a = [-1.03 -6.40  1.08  2.52 -2.68  2.01  5.17]
The entry just left of -6.40?
A: -1.03
The entry just right of the smallest entry?
A: 1.08
The entry just right of the centre entry?
A: -2.68
The maximum is 5.17

[-0.02, -0.15, 0.17, 0.01, -0.19, 0.04, 0.14]
What is the entry just right of 0.01?
A: -0.19
The fifth entry from the end -> 0.17
The second entry from the right is 0.04
What is the 1st entry from the left?
A: -0.02
What is the second entry from the left?
A: -0.15

Read these off the table that follows.
1) What is the bottom-right entry?
2) What is the largest entry in the first column?
3) What is the entry directly above 10?
4) What is the second entry on the diagonal from the top-right corner?
5) What is the entry just left of 86?
[[74 56 78 71 60 23]
 [80 55 86 75 62 10]]
1) 10
2) 80
3) 23
4) 62
5) 55

m =
[[-19.390  13.651   8.176   4.283  10.699   2.985  14.296  19.543 -15.658
    1.118   7.557]
 [-10.501 -13.754   4.048  -3.819   1.061  -2.284  16.457   0.711  -8.392
   22.674  17.270]
 [ 16.089 -12.929  -0.034  -1.383 -21.993 -16.706   2.430 -25.833  13.907
    3.902  -2.520]
 [-18.388  -7.663   1.267 -22.662 -11.353  22.496 -20.723   2.075  16.139
   14.891 -15.731]
 [ -6.782  -8.044   8.760   4.544  -6.172   8.911  10.157 -12.891  -3.103
   10.159   6.476]
 [ 19.037   6.799 -15.940  23.753  13.864 -15.423  21.290  -1.509  -9.011
  -13.754  24.329]
 [  7.751   5.280  -0.249  -4.534  -4.641   7.276   2.706  -4.186   8.076
  -10.097   0.517]]
Find the entry just left of the largest entry.
Answer: -13.754
The entry just right of 13.651 is 8.176
The maximum: 24.329
Find the entry just left of 3.902.
Answer: 13.907
The entry just left of the smallest entry is 2.430
Find the entry just left of 14.296.
Answer: 2.985
The entry just left of the centre entry is -11.353
Find the entry just right of 4.048.
Answer: -3.819
The entry just right of 19.037 is 6.799
Find the entry just left of 19.543.
Answer: 14.296
The entry just right of 13.864 -> -15.423
Find the entry just left of 6.799.
Answer: 19.037
The centre entry is 22.496
Find the entry just right of -4.641.
Answer: 7.276
The entry just right of -12.929: -0.034
Find the entry just right of the centre entry.
Answer: -20.723

Questions about the table below.
1) Find the smallest entry in the last column.
2) Find the second entry on the main diagonal.
3) Find the last entry, reading row by row.
4) Find the entry directly above the smallest entry.
5) Find the entry just left of 4.65.
6) Find the entry in the top-left corner.
7) Find the smallest entry in the first row.
8) Find the entry just left of -4.57.
-1.00	-3.28	2.08	-0.19	-4.41	2.92
-2.41	4.65	2.21	3.44	1.13	2.77
1.58	5.71	-2.62	1.12	-1.86	0.11
4.91	-2.49	-0.55	-1.85	-5.09	0.30
2.14	-0.74	3.13	2.61	-3.31	4.30
4.90	-2.02	-0.21	-0.35	-4.57	0.98
5.12	0.45	-1.67	-0.85	-4.31	-0.76
-5.96	-1.11	-2.30	-1.49	0.58	-0.26
4.73	0.53	3.22	2.72	-1.16	2.57
-3.30	-4.43	1.73	-0.66	-2.73	3.40
-1.43	1.38	4.03	3.44	3.99	2.03
0.43	-1.46	-4.22	-2.82	-1.77	-2.46
-4.24	-0.03	-3.49	-1.56	2.37	-1.75
1.67	1.22	4.14	3.29	-1.09	3.74
1.09	2.80	-3.56	-1.42	-4.92	-0.20
1) -2.46
2) 4.65
3) -0.20
4) 5.12
5) -2.41
6) -1.00
7) -4.41
8) -0.35
